In the data rows, the value 128 means zero.
Some points:
[153 104 117 139  84  94  99  97 107 188 125  92 136 149 130 139 124  92
 137  87 179 122  66 135  89 171 143 151 187 102 142 101 156 131 160 181
 178 147 160 103 124 122 107 147 151  94 157 135 181  96 147 101 165  84
 123 139 220 149 118 142 142 114]
[146  80 103 101  82 167 124 138 141 177 185 186 121 179 158 185 102 126
 110 136 182 105 109 149  86 122 177  81 139 107 240 175 125 201  84 133
  22 110  45 139  50 113  77 133 142 106  88 127 158 176 131 211 252 148
 195  64 115 136  52 188  51 143]
[194 112 109 134 157 133 174  77 177  99 123 123 115 117 121  64 135 123
 172 100 129  64 127  81  50  54 227 185 173 149  69 115  91 167 122 105
 164 125 117 193 112 143 104 148 155 127 123 125 126  81 146 104 121  88
  85  99 166 123 102 198 160 103]
[155 173 150 130  76 108 109  81 118 191 129 139 158 193  87 115 126 112
 187  89 139  96 124 118  85 135 161 175 167 156 116 149 144 132  99  83
 103  96 126 148 115 145  89  75 159 165 154 148 165 141 130  74 107 149
 104  96 123 144 136 125 130 128]
[127 139 171 164 132 149 173 131 160 119 118 167 138 132 141  72 137 110
 138 194 115 182 201 120 150 103 123 127 118 111 115 110  76 115 125 108
  96 147 125 142 100 164 173 161  75 149 185 107 188 167 136 196 122 152
 118 116  72 191 156 206  19 133]
[ 85 147  96  92  94 145 165 145 114  76 143  73 109 137 134 121  83 116
 146 156 145 102  73 140 160 133  17  63 197  90  93 151 134  77  96 116
 132 141 139 151  97  51 105  92 141 185 154 151 104 140 148 129 101 201
 150 129  99 110 183 153 169 182]
[ 66 127 128  57 194  97 136 161  67  33  83 131  85 177 167 165  39 145
  27 120 148 139 124 149 207 149  79  83 129 116 123  81 143 197 177 163
 134  91 174  39 124 131 165 118  86 109 157  75 147 146 102 113  98 187
 129 145 114 115 137  79 132 112]
[116 108 135 100 147 163 180  96 171 134 131 106 135  61  90 133 129 144
 190 183 132 160 162  80  66  64 218 200  40 185  49  72 143 115  77 108
 121  92  96 155 106 126 130 141  80 183  71 104  93  75  23 137  75  76
 110  44 143 130 134 159 177  48]
[ 34 107  92 121  92 103 118 160 189  64 141 133 142 133 121 131 117  66
 163 113 117 142  97 144 168 210 131 108 157 164 162 136 105  71  71  90
  88 117  94 118 165 106 123  60 194 104 123 121  74 141 125 136 153 146
 161 151  84 186 133 105 128 176]
[173 152 166 168 131  85 142 132 121 168 104 162 206 104 102 135 197 127
 133 159 108 133  96 129  98 126 147 105 184 169 123  63 152  78 187 147
 156 109 108 191 137 130 147 106 148 178 180  90  99  59  72  80 150  81
 116 198 167 166 136 127 118 160]
[ 32  83 158 124 161  57  63 150  59  28  89 126 106 137 151 128 100 189
   0 126  92 140 154  90 164 199  77 104 140  50 115 165  96 178 164 157
 185  91  63 123 136 137 230 111 141 132 111 107 214 142 116 172 149 159
  34 155  77 126  86  70  88  97]
[192  91  91 134 177 210 146  98 103 190 107 135 164 100 142 153 122 134
  58 119 151  59  24  61 132 144 164 128 108 135 150 125 115 107 177  99
 114  89  94 186 163 110 113 132 191  78  68 154 106 203 159 108 148  98
 134 165 172  96 146 142  80 160]
[ 78  89 107 117 122 194 172  76 176 197 163  99 117 211 144  75  69 137
 148  44 172  33 131 165 118 112 165 121 128   0 150 168 134 118 160 123
 106 186 174 126  85 179 209  52 129  52  92 167 186 116 131 172  36 159
  96 170 112  92 171 119 141 209]
[132 119  92 139 161 211  92 129 134  65  43 169 130 127 153 126 111 149
 178 133 174  91 135 115 129 163 203 133 139 128 144 119 132 184 156 134
 129 128 110  85 127 127  83  77  93 201 191 110  97 128  92 109 162  84
 235 119 178 121  71 155 153  55]
[102 135 203 138 151  93 104 177 122  97 114 158  43  82 173 181 168 163
 127  73 143 140 146 150 125  50  82 115 100 143 136 146  99 102  85 137
 104 143 118  98 146 141 145  74  72 124  14 174  86 143 198 128 185 162
 104  85 140 111 117  99  75 109]
[116 158 176  71  95 101 109 169 156 100 160 128 176 128 126 107  83 174
 161 135  67 205 217 166 251  82  97 114  76 255 131 234 134 138 213 166
 196  97 150  90 163 166 207 255  16 135 140  53  54 108  85 128 164 148
 120   0  31  97 141  37 122 133]
[127 150 117  95 119 108 162 178 139  77 131 167 198 135 141 158  31 111
  15 184  66 149 146 137 201 146 149  75 172 146 196 139 154  98  83 155
 138 149 126  78 197 132 109 156 200 204 153 120 159 161 120 143  53 117
 173 213 154 139 105 150 162 208]
[139 127 131 103  43  88  90 139  74 143  49  95 152 104 134  68 255 148
 119 178 166 132 192 105 135 121 150 155  84 106 143 134  53 156 168 179
  96  72 127 129 126 105 102 165 107  90 127 146 134  28  92  71 194  63
  95 151 137 118  78 106 111  78]
[134 167 185 152 103  99 122 147 129 169 191 184   0 103 119 187  96 124
 130 169  85 162 115 146 151 120   6  83 143 178 137 157 154 132  50 112
  80 176  94 115 141  70  85 136 105 134  33 226  53 196 159 189 177 190
 130  73 114 158 166 118 135 139]
[132 156 109 152 153 177  97  51 131 172 170 117 181 115  71 112 145 132
 169 109 102  96  83 161 113 129 172 177  63  80 120  31 128 122 107 108
 175 198 160 157  88 156 122 135  87 100 151 164  70 148 188 106  45 126
 123 100 124 112 146 124 150 154]
[155 126 112 133  88  68  92 112  74 120 176  66 167 143  88 117 221 143
 152 147 160 124 102  94 127 167 125 128 149  78 121 103  98 152 164 136
 103 137 160 120 108 103 108 155 157  79 160 108 164  78 130  92 165 111
 101 171 222 116  94  87 136 125]
[130 137 138 186 146 106 110 151  89 192  58 113 130 194  93 117 220 143
 118  71 165 201 132 188 114 143  86 188 134 103 132 142 157 102 197  61
 164 144 153 190 148 205 151 135 138 173 180 178 162 133 156 124  69 155
 142 145 101 143 114  75  89 186]
[155 109  94 129 180 201 208 122 155 231 210  81 126 154  62 153  42 102
 103  75  77 113 116 128 100 143  73 149 123 113 146 177  92 166 105 121
  88 139 219 164  87 101 152  99 139  62  62 179  88 135 117 119   6 172
 255 174  57  84 220 120 148 179]
[113 103 216 194  93  85  87 118 148  83 131  89  31  95 193 165 200 197
 149  87 115 152 121  82 156 137  59 169  94 135 143 127 213 144  86 155
 136 139  93 132 210 125 145 115 137  73 109 147 157 137  90 108 186 104
 103 149  99  67 142 101  93 126]
[ 96 122  46 103 111 157 179 140 162 170 121 167 134 145 150 112  85  34
 120  77  91 127  32 152  80 119 177  58 160 142 200 162 124  71  66  46
  94 174 171 139 153  99  59  79 236 149 142 123 144 171 168 226  96 175
 152 175 132 129 161 156 142 117]
[171 147 139  85 186 107  65 137 167 101  55 185 163  90 161 173 174 105
 143 171 170 106 237 109  92  90 204 168  61 219 112 139 106  90  96 156
 172  66  89 122 130 141  94 153 125 136 191  81 125 154 153 137 127  44
 150 162 145 149  59 160 153  78]
[233 151  54 232 130 149 159 119  58 143 195  46 140  53  51  71 128  85
 199 164 111 122 115 129 116 138  69  93 113 130  34  92 169  93 183 168
 146 158 221 105 132 159 130 119  72  98 174 124  99  63 171  44 155  91
  95 146 151 127 174 125 192 109]
[ 97 163 150  90 176 127 106 153 142  56 138 146 106  86 181 124 142 154
 100 184  83 188 208 161 123 114 102 147 105  89  44  72 155 145 127 138
 165 121  78  45 114  96 122 202 107 163  93  41 150 117  98 127 121 113
  50  86 138 149 105 155 189  24]
There is one direction along which these points spread out most. Take the direction at right angles to it along which they spread out most. Go by this last direction. How many in every 100 of the points above lie lower along it than each point below? Answers are rounded to whole numbers. More than half of the points above lie lower than the first one.
[155 109  94 129 180 201 208 122 155 231 210  81 126 154  62 153  42 102
 103  75  77 113 116 128 100 143  73 149 123 113 146 177  92 166 105 121
  88 139 219 164  87 101 152  99 139  62  62 179  88 135 117 119   6 172
 255 174  57  84 220 120 148 179] 43
[ 78  89 107 117 122 194 172  76 176 197 163  99 117 211 144  75  69 137
 148  44 172  33 131 165 118 112 165 121 128   0 150 168 134 118 160 123
 106 186 174 126  85 179 209  52 129  52  92 167 186 116 131 172  36 159
  96 170 112  92 171 119 141 209] 50
[139 127 131 103  43  88  90 139  74 143  49  95 152 104 134  68 255 148
 119 178 166 132 192 105 135 121 150 155  84 106 143 134  53 156 168 179
  96  72 127 129 126 105 102 165 107  90 127 146 134  28  92  71 194  63
  95 151 137 118  78 106 111  78] 71
[192  91  91 134 177 210 146  98 103 190 107 135 164 100 142 153 122 134
  58 119 151  59  24  61 132 144 164 128 108 135 150 125 115 107 177  99
 114  89  94 186 163 110 113 132 191  78  68 154 106 203 159 108 148  98
 134 165 172  96 146 142  80 160] 57
[116 158 176  71  95 101 109 169 156 100 160 128 176 128 126 107  83 174
 161 135  67 205 217 166 251  82  97 114  76 255 131 234 134 138 213 166
 196  97 150  90 163 166 207 255  16 135 140  53  54 108  85 128 164 148
 120   0  31  97 141  37 122 133] 11
[171 147 139  85 186 107  65 137 167 101  55 185 163  90 161 173 174 105
 143 171 170 106 237 109  92  90 204 168  61 219 112 139 106  90  96 156
 172  66  89 122 130 141  94 153 125 136 191  81 125 154 153 137 127  44
 150 162 145 149  59 160 153  78] 68
[102 135 203 138 151  93 104 177 122  97 114 158  43  82 173 181 168 163
 127  73 143 140 146 150 125  50  82 115 100 143 136 146  99 102  85 137
 104 143 118  98 146 141 145  74  72 124  14 174  86 143 198 128 185 162
 104  85 140 111 117  99  75 109] 14
[ 32  83 158 124 161  57  63 150  59  28  89 126 106 137 151 128 100 189
   0 126  92 140 154  90 164 199  77 104 140  50 115 165  96 178 164 157
 185  91  63 123 136 137 230 111 141 132 111 107 214 142 116 172 149 159
  34 155  77 126  86  70  88  97] 0
[116 108 135 100 147 163 180  96 171 134 131 106 135  61  90 133 129 144
 190 183 132 160 162  80  66  64 218 200  40 185  49  72 143 115  77 108
 121  92  96 155 106 126 130 141  80 183  71 104  93  75  23 137  75  76
 110  44 143 130 134 159 177  48] 89
[127 150 117  95 119 108 162 178 139  77 131 167 198 135 141 158  31 111
  15 184  66 149 146 137 201 146 149  75 172 146 196 139 154  98  83 155
 138 149 126  78 197 132 109 156 200 204 153 120 159 161 120 143  53 117
 173 213 154 139 105 150 162 208] 18
